Which row each row swaps with, under one turn or mirror
The rows were stretched afterwards, more along some directions than others.
fum: [ 2.00  2.24  2.66  1.19 -1.98  1.08  0.63 -0.90 -0.28 -0.91  2.43  1.32
  0.73  1.36 -1.95 -1.18 -0.53  0.10  0.78 -1.25]
beb: [ 1.90  1.56  3.25  0.99 -1.75  1.04  0.72 -0.82 -0.13 -0.17  2.25  1.48
  0.32  0.92 -2.70 -1.10 -0.89 -0.23  0.17 -1.22]
Bep: [-0.42  1.70  1.84 -1.60 -1.93  1.12  0.42  0.70 -1.40 -1.77 -1.44  1.37
 -0.81  0.02 -0.55 -0.45 -0.10  0.60  0.13 -0.93]
nugo: [ 3.04  1.70  1.32 -0.18 -1.99  0.87  0.65  2.26 -1.79 -0.62  1.01  1.37
  1.06 -0.94 -3.19 -2.01 -0.80  1.58  0.44 -1.18]
Solir: [-0.05  0.30  2.89 -0.58 -0.36  0.79  1.10  3.16 -1.24 -0.06 -0.16  0.91
 -1.22 -1.56 -3.81 -1.67 -0.20  0.31  0.19 -2.07]
Motop: [ 0.92 -0.36  0.28  0.24  0.94 -0.02  0.80  2.71 -0.08  0.39 -0.70 -0.65
  0.18 -1.30 -2.61 -1.37  0.03  1.27 -0.21 -0.33]
gosoz: [ 1.62  0.93  1.62  0.39 -0.28 -0.39  0.33  2.13 -0.95  1.91 -1.27  2.17
 -1.59 -0.50 -3.20  0.44 -1.63 -0.84 -0.97 -1.51]
farad: [ 0.52  2.10  0.87  0.09 -2.13  0.72 -1.80  0.96  0.96 -0.10  1.04  0.15
  0.29  0.43  0.13 -0.18 -0.95  0.97  2.20 -0.48]
fuze: [-0.33  0.48  3.01  0.11 -1.38  1.85  1.36  2.08 -0.24 -0.22 -0.62 -0.47
  0.59  0.18 -1.52 -0.72 -0.85 -0.47 -0.35 -0.52]
zitor: [ 0.35  1.59  0.71  0.26 -1.40 -0.14 -1.69  0.96  0.97 -0.18  0.37  0.62
 -0.30  0.14  0.15 -0.30 -0.07  0.59  2.09 -0.57]
nidu: [ 1.17  0.28  1.49  0.12 -0.28 -0.44  0.68  2.49 -1.45  2.55 -1.92  1.43
 -1.16 -0.95 -3.57  0.00 -1.16 -0.24 -0.86 -1.84]
Zede: [ 2.59  0.57  0.64 -0.52 -0.01 -0.98  0.56  0.91 -1.22 -0.03 -0.84  1.51
 -1.20 -0.66 -1.88 -1.85  0.60  0.86 -2.20 -2.47]
gifon: [ 0.85 -0.30  3.43  0.91 -1.49  1.77  1.99  2.25  0.15  0.27 -0.44  0.08
  0.94  0.15 -2.02 -1.71 -1.30 -0.79 -0.43 -1.02]
bof: [ 2.08  1.68  0.27 -0.28 -2.31  0.27 -0.28  0.58 -1.11 -0.75 -0.63  1.49
  1.44  0.18 -0.28 -0.72 -0.37  0.83  1.53 -0.12]
vezal: [ 0.12 -0.60  0.79 -0.43 -0.44  0.50 -0.60  3.48 -2.30 -0.32 -1.02 -0.10
  1.16 -0.92 -1.97 -1.09 -0.67 -0.18 -0.15 -0.92]
Rap: [ 2.68  0.23  0.75 -0.24  0.05 -0.72  0.26  0.90 -0.49  0.33 -0.29  1.24
 -1.60 -0.31 -1.41 -1.31 -0.15  0.69 -1.34 -2.41]
latop: [ 1.78 -0.80 -0.22  0.22  0.14 -0.10  0.38  2.22  0.53  1.59 -1.31 -0.84
 -0.72 -1.22 -1.79 -0.89 -0.84  0.84  0.03 -0.14]
Mol: [ 2.16  1.18  1.09 -0.52  0.19 -1.29  0.66  1.10 -1.37  1.62 -1.62  2.18
 -0.93 -0.80 -3.11  0.57 -1.03  0.50 -1.61 -1.46]
pil: [-0.60  2.28  1.18 -0.32 -0.44 -0.03 -1.37  1.22  0.31 -0.50  0.74  1.43
  0.22 -0.09 -0.65 -0.11  0.02  0.99  0.94 -0.64]
duno: [ 0.68  1.89  1.15  0.21 -1.20 -0.04 -1.31  0.81  1.17 -0.17  1.07  0.66
  0.85  0.63 -0.39  0.12 -0.23  1.04  1.40 -0.81]
podi: [ 2.55  1.95  3.26  0.60 -1.99  1.10  0.95 -0.28 -0.53 -1.24  1.98  2.07
  1.80  1.20 -2.66 -1.62 -0.60 -0.02 -0.30 -1.51]
Miti: [ 4.06  2.64  1.51 -0.75 -1.81  0.26  0.31  0.70 -0.96  0.02  1.15  1.73
 -0.69 -1.07 -3.31 -1.31 -0.45  1.82  0.21 -1.70]
bipa: [ 2.73  0.15  0.51 -0.60  0.21 -0.72  0.60  1.05 -1.36  1.52 -1.34  0.99
 -1.49 -1.76 -2.37 -1.92  0.59  1.20 -1.89 -3.08]
sesaf: [ 3.05 -0.17  0.18 -0.34  0.40 -1.26  0.45  0.63 -0.75  0.19 -1.21  1.74
 -1.46 -0.58 -1.69 -1.55  0.22  1.09 -1.98 -2.48]
kifin: [ 2.76 -0.46 -0.41  0.12 -0.14 -1.61  0.04  1.25 -1.18  1.57 -1.28  1.13
 -0.43 -1.12 -1.47 -1.46  0.31  0.32 -1.48 -1.96]
Miva: [ 2.12  2.35  3.36  1.14 -1.40  0.71  0.57 -0.15 -0.46 -0.47  2.13  2.03
  1.22  1.02 -2.82 -0.74 -1.12 -0.51 -0.29 -1.38]
vazog: [ 1.41  1.82  1.41 -0.65 -2.08  0.98  1.64  0.37 -1.20 -1.27 -1.03  1.80
  0.67 -0.11 -0.87 -0.90  0.66  1.20  0.03 -0.95]
lem: [ 4.05  1.10  1.52 -0.54 -1.43  0.62  0.42  1.61  0.18 -0.59  0.80  1.97
 -0.35 -0.63 -2.93 -1.13 -0.62  1.69  0.55 -1.74]
nizal: [ 1.53  1.30  2.33 -0.48 -0.63 -0.81  0.51  2.70 -1.33  2.53 -1.43  2.21
 -1.26 -1.52 -3.97  0.38 -0.75 -0.44 -1.13 -2.10]
pov: [ 0.06  0.08  3.96  0.21 -1.16  1.67  1.57  2.50  0.56 -0.69 -0.40 -0.12
  0.76  0.85 -1.94 -1.42 -1.07 -0.67 -0.39 -0.76]
pumi: [ 0.48 -0.15  3.71  0.54 -1.34  1.74  1.09  2.28  0.55 -0.17 -0.30 -0.28
  0.27  0.70 -1.82 -0.75 -1.44 -0.81 -0.01 -0.30]
lofem: [ 2.26  1.88  3.18  1.00 -1.57  0.73  1.02 -0.63 -0.56 -0.76  2.16  2.47
  1.13  1.13 -2.67 -1.11 -0.63 -0.14 -0.21 -1.49]
Rab: [ 0.49  2.76  1.12 -1.76 -1.52  0.21 -0.39  0.89 -2.48 -0.19 -1.78  1.65
  0.27 -1.50 -1.44  0.20  0.86  1.37  0.19 -1.21]
pudu: [ 1.43 -1.46 -0.45 -0.02  0.73 -0.09  0.63  1.80  0.97  0.99 -1.07  0.24
 -0.43 -1.29 -1.95 -0.65 -0.46  0.90 -0.57 -0.54]
pog: [ 0.00  1.55  1.26 -0.65 -0.18 -0.23 -1.71  0.23  0.52 -0.87  0.02  0.11
 -0.90  0.68 -0.49  0.10  0.24  1.31  1.55 -1.18]
roda: [ 3.22  0.17  1.38 -0.34 -0.63 -0.76  0.54  1.74  0.68  0.61 -0.41  0.88
 -1.47 -0.57 -1.54 -1.86 -0.55  1.24 -0.75 -2.26]
Buso: [-0.25  0.45  2.36 -0.06  0.22  0.56  0.99  2.00 -0.97 -0.31  0.21  0.92
 -0.80 -1.01 -3.71 -1.29  0.23 -0.20 -0.01 -1.61]
Radi: [ 3.19  1.74  1.08 -1.27 -2.55  0.86 -0.14  1.43 -0.51 -0.69  0.75  1.29
  0.21 -1.27 -2.30 -1.29 -0.41  2.16  1.02 -1.11]
Fas: [-0.33  1.03  2.01 -0.95 -0.44 -0.27 -1.55  0.85  1.78 -1.60  0.38  0.89
  0.02  1.25 -0.33 -0.10 -0.49  0.66  0.52 -0.71]
razu: [ 0.41  2.42  1.71 -1.38 -0.74 -0.05 -0.92  1.27  0.77 -0.20  0.11  0.53
  0.05 -0.85 -1.21 -0.34  0.58  1.46  0.92 -1.07]
Geme: [-0.03  0.83  2.20 -0.80  0.08  0.51  1.26  1.54 -1.97  0.13 -0.69  1.05
 -1.43 -1.96 -4.32 -1.32  0.71  0.66 -0.73 -2.17]
Gemen: [ 0.00 -0.71  3.46  0.72 -0.90  1.48  1.38  2.91  0.71  0.22 -0.62 -0.10
  0.92  0.48 -1.70 -0.92 -1.32 -0.87 -0.33 -0.56]
vozul: [ 0.85  0.30  1.73 -0.36  0.46 -0.34  1.12  1.87 -1.11  2.28 -1.77  1.55
 -1.95 -1.06 -3.33  0.51 -1.05 -0.24 -1.38 -1.96]
Duga: [ 1.28  0.36  2.09 -0.41 -0.03 -0.52  0.66  2.70 -0.63  2.09 -1.86  1.94
 -1.82 -1.06 -3.56  0.25 -1.35  0.03 -1.24 -2.20]
tet: [ 1.12  1.62  1.10 -0.77 -1.15  0.73  0.37  1.52 -1.94 -0.79 -1.61  1.38
  0.76 -0.58 -1.02 -0.96  0.71  1.88  1.02 -0.99]
Nud: [ 0.49 -1.00 -0.80 -0.54  1.72  0.07  0.43  1.45  0.12  0.21 -1.37 -0.29
 -1.32 -1.76 -1.81 -0.54  0.54  1.16 -0.89 -1.12]
nuz: [ 2.63  1.16  1.35 -0.34 -1.75  1.41  0.11  2.02 -0.65 -0.35  0.73  1.59
 -0.84 -0.89 -2.81 -0.78 -1.16  1.05  1.16 -1.90]
bot: [ 2.00  1.72  2.85  0.89 -1.78  0.82  0.89 -0.57 -0.85 -0.98  1.82  1.80
  1.68  1.50 -2.32 -1.49 -0.87 -0.25 -0.03 -1.16]
Rina: [ 0.46 -0.63  3.31  1.03 -1.27  1.67  1.66  2.29  0.96 -0.05 -0.27  0.03
  1.28  0.87 -1.95 -1.40 -1.36 -1.08 -0.07 -0.39]
nobis: [ 1.37  2.68  1.11 -1.13 -1.30  0.87  1.03 -0.41 -1.46 -1.43 -1.25  1.37
 -0.26 -0.48 -1.20 -0.67  1.25  1.88  0.20 -0.98]
kilor: [ 1.46  0.80  2.31 -1.15 -1.82  0.83  1.14  0.49 -0.79 -1.89 -1.54  1.93
  0.32  0.79 -1.27 -1.14 -0.04  1.12  0.59 -1.10]
Gen: [-0.14 -0.56  0.07 -0.37  1.08 -0.66 -0.93  2.84 -2.27 -0.39 -1.22  0.18
  0.63 -0.87 -1.94 -0.44 -0.32  0.11 -0.65 -0.64]
bog: [ 1.58 -0.36 -0.24  0.07  0.24 -0.19 -0.19  1.54  1.36  0.19 -0.57 -0.31
 -0.36 -0.71 -1.61 -0.34 -0.14  1.36  1.01  0.28]
tedeb: [ 0.42 -0.58  0.69  0.15 -0.61  0.30 -1.25  3.47 -1.27 -0.58 -0.72 -0.21
  0.40 -0.27 -1.47 -0.90 -1.15 -0.27  0.34 -0.62]

Miti is swapped with latop
Radi is swapped with bog
pog is swapped with Bep
sesaf is swapped with Duga
nizal is swapped with kifin
vezal is swapped with Buso
gifon is swapped with Miva
gosoz is swapped with bipa
lem is swapped with pudu
Gemen is swapped with lofem
pil is swapped with tet

